The rows of R fall into a few groups, which share some directions, and each row is roughly a mix of its group's hidden directions.
R:
[[ -6  -3 -17  -2  11   2 -27   7  28  18]
 [  5  17  -5  -4 -13 -10  15 -38  -6  -2]
 [  8  -1  20  35  -4   4  21  -2  13  -3]
 [ -7 -16   4  -6   7   6 -42   5   9  -5]
 [-15 -15 -10 -29  15  14  -6  16 -13   6]
 [-14  15   1  -5  27 -18 -11   4   4  26]
 [-12  16  26  10  -6 -29   0   3   3 -16]
 [ 10  25 -11 -13 -11  14  -3  -3 -31   2]
 [ -3 -26   6   2 -17   0  -6  -6  30  19]
 [ 34   9  -8  12   6 -15  -4 -11 -21  -6]
 [ -7  -7 -28   2   0  30  12   1 -17  -9]
 [ 26  -4  13 -28  -1   1  19 -10 -14   4]
 [-11   4  26   3 -20  10  -3 -28   5  12]
 [ -1 -10 -25  -3 -19 -17   9   5 -29  -1]
 [  1   0  -3  -7  -9  29 -15 -14  29   9]
 [ 16  -2   5 -21   6  -1 -20  17  27  11]
 [ 19 -24  -6 -11  21   8  12  20  -8  11]
 [  0 -14  29  10  15  24 -17   1   8   8]
 [  2  -9 -20 -18  32  -1 -21   7   1  -4]
 [ 11  12 -15 -22  28   4  13  -8  18   4]
 [ 11   6  -1 -26 -12  19  24 -16   5  12]
 [ -3 -21   8  -6   6  21 -10   9 -32 -11]
 [ 12 -24 -13 -17  19   4  15 -12 -19  -2]
 [-19 -18  14 -22   5  13  -2  12   5  25]
 [ 15  16 -23  16 -17 -12 -13 -20   1  -2]
 [ 13  41   6  13   7  -9  -9  -2  -2  -6]
 [ 20 -22 -10  -5  -2  -9  23  -2 -26  -1]
 [ -5  17  -6  26   7   2  29   5  19   5]
 [-17   3   2  -1  -7  29   2  17 -24 -15]
 [ 14  10 -20  27 -15   4   2 -23 -10   3]
 [ 15   2  19  -1   2  31   3  -3  25  12]
 [  3  22 -15  10 -28  -1   3   6  20 -17]
 [-22  -1 -20 -19  18  -1   6 -24  10  -6]
 [ -9  24   2 -15  22   1  27   5  10 -14]
 [  7  -7  25  20  -5  11 -14  -6  19  21]
 [ 11   6  20 -20  22  -7   7   0 -27  -8]
 [  0  -3  22  24 -13 -11  -3 -27   8  14]
 [  5  -2   1  36  -5   0 -15  -8  17  20]
 [-16   4   5  13  14  -2  32  10 -23  -4]
 [  3 -11  15  -3  23  25 -15  18 -15  -5]
 [ 16   4  -1  20 -10  -3   5 -34  -8 -17]
 [  1  31 -13  21   3 -21 -12   3  -9  -8]
 [ -3   1  14  26 -22 -21 -13  -4  16  10]
 [-12  -8   4 -15  -4 -35   9 -12  20   4]
 [ 24  -6  -5  33  -1   4   8 -20 -10   5]
 [  9  23   8  27  -2   7  -4   8   4  28]
 [-15  -4   9  21  -1  11  12  18 -23  22]
 [ -9  -2  18 -14   5 -12 -28  -1 -25 -13]
 [ -4  17  12  -8  20 -12  11 -23 -25   1]
 [ -8   1  14  30 -10 -12  29  -5  -7   2]
 [-18 -11  -1 -27 -22   0  16  -6  -7  19]
 [  7 -24  -6  10   0 -17  15 -31   6   9]
 [ -3   7  11  15  16 -25  25  20  -7  -1]
 [ 12   9  12  40   6  -1  11  -1   7 -11]
 [ -1   5 -15 -25  -8  -4  12  14 -32  -1]
 [ 12 -28 -26 -17  -3   6  -3  12  13   5]
 [-20   0 -12  -8  20  -7 -14  29  16  -2]
 [ 18  -4  19  -1  30  -5  -4 -21 -14  -3]
 [ 16   3  22  10 -12 -15   7 -15  29  -4]
 [  3  25  11   8  16 -24  -2   9 -22   8]
 [ 11   9 -14   0 -21  -9  14 -16 -27 -15]
 [-22  16 -12 -17  -9 -19  16  17 -13  -6]
 [ -3   2  -9 -31  28  -1  10   7 -18   0]
 [ -5   8 -29 -23  18   5   5   1  11 -19]
 [-26 -26  10   5   2  -4 -16  23   9   4]
 [  5  24  -4  18 -28  -4  -2 -10  -2 -21]
 [  3 -16  21  13 -15  15  -4   0  30  -9]
 [ 11 -20   3   4 -18  -4 -22  30   7  -1]
 [-16  -9 -18   7 -17  -7   1  -5  34 -11]
 [ -9  22   9  -1 -10 -21  -6  -9 -31   5]
 [-11   7   4   7 -12 -41   3 -12  12  -2]
 [  6  18  -9  -4 -17  -2  14  11  34  12]
 [ 25  -2   8  20  -3 -12 -12  12  15  23]
 [ -8   8 -24  -4  23 -11  14  11  -6 -24]
 [ 14 -14  -4  21 -21  -7  14 -26  10  -3]
 [ -5  25 -15 -26  14  12 -13   9   4  13]
 [ -9   5  11 -11 -17 -17  17  14 -27 -12]
 [ -5  16  18  30   2 -17  10   9 -16   9]
 [ 20  13  17  17 -12 -19   2  -7 -21  13]
 [ -6  -1  -6  11  31  13  -4  22 -23  -1]
 [ 10 -30 -11  -1   6 -13  24  13 -16  -2]
 [-30 -12   9  17  10  -5 -14  22  13  -1]
 [ 11 -10  11  35   5  -3   1 -27   4   4]
 [ -6 -20  12  -4 -30  19   6  -5  21   2]
 [ -3  10 -17  -6  27   9  20  -7   2 -26]
 [-19  11 -25   1 -25  11   4  10  17   6]
 [ -1 -14  18  -7  24 -20   0  11  12  23]
 [ 15   1   2  25  16 -14 -10 -10 -24 -16]
 [-16   2   1  13  11 -19   8 -36  -6   3]
 [  1  17  18 -25  20 -20   3   5  -5 -17]
 [  6  31   2  -8 -12  10   5 -25 -13 -13]
 [-22   7  23  -6 -10   5  -9  13  24  17]
 [-13  25  -6  19   1   9  19  -1  12  23]
 [-10   1  21  13  -7  -6 -38   4   2   8]
 [-17  -1  13  32   7   3   6  21 -17   7]
 [-17  -8   5  14 -12  24   1   8   3 -30]
 [ -4  -1  -9  35  18 -20  17  -1  -1   0]
 [  8  15  32  17  -5 -23  -4   2   6  11]
 [  0   8  -5 -18 -15   0  21 -34   3   7]
 [ 18  -5  29  11 -11 -13 -18  -2 -13  17]
 [ -1 -25  14  -2 -13 -25   1  20 -11 -14]
 [ 16  -9 -16 -20   3  26 -19  -5  11 -11]
 [  6   8  18  -4 -27  -2   7 -16  20 -22]
 [  8 -24 -22   7   7 -18 -16  13 -17 -10]
 [-29  15  14 -14 -15  -8  -2  20  10  11]
 [-16   2 -24 -24  10  14  14   2  11 -17]
 [ 19 -17 -11   4  14  -7  -3 -14  33   3]
 [-27 -12   0  11 -16   7 -30  -6  -8  -1]
 [-11 -12  22   2   9  -1  35   9  -1  13]
 [  5 -11  -8  -7 -21  27 -29   0   8   3]
 [-16   5   4 -18 -22  -6   4  -6 -34   5]
 [  9 -10 -18 -30  26   6   9  -2  -4  10]
 [-10   0 -16  -9  -3  -9   6 -33 -18 -19]
 [-29  -3 -27 -10  -3   3 -17   6  -1 -16]
 [  3 -14  25  -5  -2   9   5 -24 -20  20]
 [-14  11  -3   5  -5  10  43   1   2  -4]
 [  7   0  -8 -10  13 -27 -15  13 -24 -17]
 [  9 -19 -12 -20  16  12   9  27 -10   3]
 [-23  17   1   6 -15 -18  19 -13 -20   0]
 [  0   7 -14  -6 -38  17  -2  15  -1  -9]
 [  9  -3 -22 -10  -6  31 -13  -4  21  -6]
 [-15  15  -1   7 -27   0  29  13  -9  -1]
 [ 14 -35 -25   6  -4  11   8  -7  -6   0]
 [-11  16 -14  17 -23 -26  -3  -6   4 -14]
 [ 15   4  11  15  14  19  18  21  16  13]
 [ 17 -10   7  -6  26   6  -1  25 -21  11]
 [  6  -5  -2   3 -37   8   7  -6 -14 -23]
 [  0  11  20  -3   7  -6  34   6 -22  -5]
 [ 16  11   9  26  19  16   6 -11  11  18]
 [  7 -18  16 -20  -7  26  14  -2  19  -1]
 [ 10  -5 -18 -23  -4 -17 -16  26   8   6]
 [  8   0 -14   6 -13  24 -13  21  25   9]
 [ 17 -14   7   6   4   1 -11 -35 -11 -16]
 [ 14 -29   5   0   4  18  13  -7  23  13]
 [-12   1   6  -2  28 -28 -14  -5  -1  17]]
Each list below has three rows that fit no group; the rest each fit one group, if only roughly. Name those rows in the order they come.
  K_328: [-19 -12 -11   4  10 -11  -4 -21  30 -11]
  K_350: [ 14   5 -16 -19 -16 -18   6   0 -29  -2]
  K_176: [  5  11  17  12   5 -21  -8 -34   2 -11]
  K_447: [ -4  18   4 -21  26 -10 -13  15 -18  -6]
  K_358: [11 -8 13 20 17 -1 -9 15 30  9]
  K_548: [-15 -25   7  19 -17  18   4  10  12  15]
  K_647: [ -8  -7  -6 -15  -9 -14 -25  -8  24 -21]
  K_47: [ 14 -16  -1  -7  17  24   0  -7  10  29]
  K_724: [-18  13 -32 -21  -5  11  -4  -8  12   2]
  K_432: [-15  11 -11   6  -9  27  14  11  19 -19]
 | K_176 K_47 K_432
  K_172: [  5  -8  -7 -24   8 -19 -19  -6  27  -5]
  K_937: [ -7  11 -20 -15 -15 -18  13  15  13 -20]
  K_694: [ -5  -8 -19  21 -26 -10   7 -20  14  -5]
  K_468: [-17  -9   8  12 -12 -35   9 -11 -11  -5]
  K_460: [  3  15 -21   7 -15  23 -19  -8  18  11]
  K_721: [-18  29  19   6  -4   0   4  16 -14  18]
  K_464: [ -4 -17   4  24  -8   7  -9 -12  29 -14]
  K_898: [ -9  -5   9  -6   7 -35  -7 -15 -24  -4]
  K_831: [  2  21   1  18  -7  17  12 -31 -11  -2]
  K_336: [  0 -27 -13 -20  19 -14 -17 -10  -8   1]
  K_344: [ 17   9 -18  23 -14   8 -25 -10   6  -8]
 | K_937 K_721 K_336
  K_765: [  1 -22 -24  -3 -18   5 -11 -17  21  -3]
  K_845: [  3 -13  14 -14  10  14   4  -7 -29 -24]
  K_445: [-30  -9   5 -31  -5 -15   3   9  -4  -1]
  K_235: [ -4  -6 -25 -17  -6  16  12  25  -2  17]
  K_389: [-17 -12  11   7 -10   9  -3 -33  22   2]
  K_164: [ 4 11 39 11  2  5 -5 -5 14 16]
  K_313: [ -4   7 -12  12 -26  27   7  -3 -21   9]
  K_797: [ -6 -14  12  26 -10   7  24  -4  20 -12]
  K_716: [-27  15  16 -21  -8   3 -10  13  -8  16]
  K_633: [ -3 -25 -13   5   0  26  23  -6  15  -1]
  K_213: [ -4  -6   8  -2  24  -2  20 -31  -7 -13]
  K_109: [ -9  -9  18  13 -17 -35   6   3   7   6]
 | K_845 K_235 K_109
  K_945: [-13 -19   8 -20 -29   9 -12   1  14   8]
  K_446: [ -2  29   7  25 -17  -9  -5   1 -20  -6]
  K_400: [ 14 -10 -10 -13  -6 -21   2   9  28  21]
  K_941: [ -8  12  43  -2  -4 -11   4   9   1   3]
  K_402: [-28 -19  20  22   1  10  12   0   0   5]
  K_646: [  7   9 -28  21  10   8 -16 -19   6 -13]
  K_980: [  2  16   3  22   4  19   6  29 -15   6]
  K_320: [-25  -1  24   9  22  -8  18  11   3  -6]
  K_964: [ 17 -29  -9 -11   9  17   9   9 -21  -8]
  K_240: [-25  27   3  -9  10 -16  13   3 -14  12]
  K_503: [ 13  19  -5   6  12 -15 -18  23 -16  16]
  K_655: [ 19  -6   2  21  16  20 -10  -2  23  15]
  K_286: [ 32   4  21 -20   8   6  12  -7  13   3]
 | K_400 K_980 K_503
  K_140: [-27  -2   0 -22   7 -28   1   2 -16  -7]
  K_703: [-14 -32   6  -7  12   9   2 -16  20  13]
  K_94: [ 15 -25   0 -24  -8 -20  -6 -16  10  -8]
  K_745: [  7   6   5 -23   4  20   9  17  25  17]
  K_783: [-16  28  -1  15  13  14  14  10 -20  -1]
  K_917: [ 14 -16 -15   2  15  22 -10  28   4   7]
  K_324: [ 15  25  29  13 -14   3  -5   5 -11   9]
  K_75: [-17  30   0  26 -12 -16  -7   4  -1   6]
  K_185: [-17  11  12  15 -18  12 -23  -4   3 -24]
  K_406: [-16  14 -28   0  -7  19   0 -12  22  10]
  K_288: [ 16 -12 -27   3  -5  -5  23   6  24  -5]
 | K_94 K_783 K_917
  K_571: [ 20  15 -21  -4  15  14  -2 -14  19 -17]
  K_299: [ -3 -33  11  22   4  -9  -4 -22  -6   3]
  K_482: [  5  17 -12 -20 -10  12 -27  20  -3   9]
  K_511: [ 12  26  11 -21  -5   7   5  -6 -26  12]
  K_263: [-13   1   6 -20   0   7  33 -10  13  18]
  K_317: [  9   7  13   1   4 -22   4 -17 -26  23]
  K_167: [-11  19   9  -4  29  -6  24  -3  -6  15]
  K_453: [ -2   4   5 -25  30  -5   3 -11 -19  15]
  K_613: [  8   2 -12  -2 -27   5  -3 -10  33 -13]
  K_199: [-18  34  12   2  -8 -13  -6   0   3 -20]
  K_489: [  0  20  22  14   2  -7   9  25 -11  18]
  K_884: [-17   4  30   4 -14  15   4  20 -15  -6]
  K_134: [18 20 -8  2 19 11 11 -7 30 -1]
 | K_263 K_613 K_199
  K_621: [-1 -7 -2 -8 -6 11 32 11 27 15]
  K_276: [-11  12  13   5   1  -6   3 -34  21  14]
  K_870: [-20  -5  27   4 -25   0  -3  -7   2  21]
  K_576: [ -1  -5  -3 -38   6   6  17  -7   2  21]
  K_533: [  9  18 -24  -5  13 -25 -18  -8 -11   2]
  K_855: [ -7   6   5 -15  -5 -23   4 -36  13   2]
  K_29: [-16  -8  13  32 -15  13  17   6   5  -9]
  K_756: [ -4  20   8  -7   5 -27 -24  11 -13  13]
  K_697: [ 10  -3   6 -23  -6   1 -27 -28  11  -5]
  K_985: [ 20  15 -17   1   7   8   1  26   5 -25]
  K_245: [ 34 -15 -13  -6 -11  -6   1 -10 -23   3]
  K_444: [33 12 14 16  6 16  4 -2 17  6]
  K_369: [  3  -7   6 -22  11  14  32 -14  -4 -13]
  K_670: [16 16 23 -8 29 -1  8  6 17 -5]
  K_685: [  4  -7   8 -22  20 -21  16 -24   2   5]
 | K_855 K_697 K_685
  K_678: [-15 -16 -10   8  -5   0  33   8  18 -13]
  K_693: [-12  15  36  -6  -9   2   2  16 -10 -13]
  K_162: [ 10  20  21  -8  12   0   3  28 -13  14]
  K_635: [ -3  -2 -14  -8 -35   3 -19 -15  14  -6]
  K_782: [  9  12  13 -11  16 -34  12 -10  11  -7]
  K_312: [ -6  14 -12 -31 -26   2   1   5  15   8]
  K_717: [ -4 -13 -12  14 -21  35  -5  -5   9  -6]
  K_42: [-17  -1  24 -13   9   2  -9  -5 -29  14]
  K_91: [-15  -5  -4 -33  24 -16   5  10  -1  -4]
  K_747: [14 -3  9 26 -7 -2 33 -4  5 16]
  K_581: [ -2 -15   5  34   8 -14   8 -18 -15  -6]
  K_23: [ -6   6 -13   0  -8  -2   0  -7 -32 -30]
  K_921: [ 11   3   6  27  13  31  -3 -15  -3   6]
  K_191: [  6  -5  -4  15  -4 -21  -5  28 -27  -1]
  K_156: [ 15  10 -20 -29  -9   5   2  23   9  -5]
 | K_581 K_921 K_156
  K_866: [-18  -1  -8  -7 -21  -8  -4  35   9   8]
  K_266: [-10 -14 -21  -6  -3  12  16 -31  10   8]
  K_853: [-10  11  15  25  12 -24  -2  -7  -3  21]
  K_144: [-18  13  24 -10 -12  -9  -2  17 -25   3]
  K_688: [ 30 -13 -21  -5   3  10  12  -5 -20   6]
  K_69: [ 19   2  10 -23  14   6  17  10  -7  26]
  K_132: [ 26  14  -7  13 -27 -14  15  -5 -10   0]
  K_527: [-12  -9  20   2 -14 -28 -11  -1  14  19]
  K_323: [ -1  -2 -21 -14   1 -18  -3  10  31 -17]
  K_271: [  4 -24 -19   0  -9  16 -10 -16  22 -14]
  K_333: [ -7  -8 -15  39 -16   8   7  -7   8  -5]
  K_27: [ -9  19 -22 -11 -12  30  14  -1   4  -3]
  K_392: [-14  11 -24 -10 -19  24  11   7  14  -4]
  K_136: [ 11  11 -28 -23  15 -18   1 -12  -5   4]
 | K_266 K_688 K_323
  K_956: [ 16  33 -16 -12 -15   8 -14   9   2   5]
  K_139: [ 16  12  -1  11  18  12 -25  -2  11  23]
  K_637: [ -4 -26  27 -12   8   8 -22   8   2   5]
  K_166: [ 26  13 -20   1   3  -2  12  19 -17 -16]
  K_44: [  4  16  19  22 -18   4 -27  10  -1  -7]
  K_305: [ 21  12  14  -4  11  18 -10 -30  -7  -7]
  K_243: [-15 -13  -2 -22  25 -16   1  -3 -17  17]
  K_817: [ -7  -4   1  20  23   6  17  -6 -31   7]
  K_563: [-15  -5   1 -22  17 -18  26  -1 -12 -14]
  K_725: [ 16  28   7  13  -6  -1  -8   1 -27 -15]
  K_665: [ 12 -10 -21 -15  14   7  13  -4  23  21]
 | K_956 K_817 K_665
  K_836: [ 22  -5   2 -23   6 -20  11   6 -25  -9]
  K_914: [ -6 -17 -13 -22 -12 -25   6 -16 -10 -14]
  K_598: [-24  16 -17 -29  -3   4  17   8  -1  -5]
  K_910: [ 14  15  22  -6 -12  26  -5  22  -4   8]
  K_303: [ 10   2  14 -26   2  -6  13   9 -31  10]
  K_830: [-15 -10 -28  -4   5 -33   7  -3   8   0]
  K_398: [  5 -10   5  30 -13  11 -10  -8  19 -22]
  K_41: [ 11  27  16  -5  16 -15 -20  11 -13  -4]
  K_101: [ 20   7  -7 -12  21  32  -8  -3  13   4]
  K_246: [  0  12   3   0  23 -10 -12 -35 -13   8]
  K_459: [ -2 -33  13 -14   4 -17 -17   9  10   9]
  K_230: [-14  12  30  19  -7   7  -8  20 -12  -5]
  K_87: [13 16 -8  6  2 -7 -9 40 -7 -7]
  K_186: [-11 -19  -7   1  33  -5  -9  -7  22  -5]
 | K_914 K_303 K_459
  K_615: [ 32 -24 -11  13  -7  -1   2  -2  -9  17]
  K_341: [-11  -1 -19  23 -19   9   3 -26  15   1]
  K_84: [ -3  13 -14 -30   2 -20  -4  23  -3 -11]
  K_520: [ 20  -8 -17  15 -26  14  -3   1  18 -12]
  K_986: [ 15  18  -3  -6  32 -14   4  18   6 -11]
  K_212: [-10  -2  17 -10  33   7  11 -17  15   8]
  K_393: [  7  12  -5 -19  35  -4  -1   8   8 -20]
  K_412: [-17 -16  21  21  21  -7  13  15  -4   0]
  K_904: [-29   2  20  -4 -15  -6 -15  -4 -24  -7]
  K_944: [-26  22  -5   8 -11 -24 -15   0   7  -9]
  K_812: [-14  12  13  -7   5  20  10  35  -5   0]
 | K_520 K_212 K_812
  K_728: [  8  28 -17   4  -4 -24   8  17   9  11]
  K_618: [ -2  -2  14  -2  -3 -19 -27 -21  -5  23]
  K_599: [  2 -33   6  -5   2  15   7  24 -13  13]
  K_206: [ 12  25 -16  -6  -2  16 -16  -7 -15 -21]
  K_188: [ -2   3  10  29  13  -8  21  10 -12  21]
  K_517: [ 9  0 21 -1 -6  9 10  5 29 26]
  K_422: [  5  11  25 -14 -10  21  20  10  14  11]
  K_766: [-16  -4  31  10  11 -10 -12 -15  21  -4]
  K_780: [  1 -20  -9  14   7   7  -2 -34  21  -3]
  K_578: [-24 -19   1  32  -9  11  -8  -5   4   8]
  K_923: [ 19   3  -4  15   3  25 -24   3  16  16]
  K_404: [ -7  21   6  -8  11   3  36   9 -15  -2]
  K_933: [ 14  -3  25   1   2 -21 -12   9 -28  -6]
  K_410: [-18 -26   6  -5  -5  -6  -3 -18 -30   1]
 | K_618 K_422 K_766
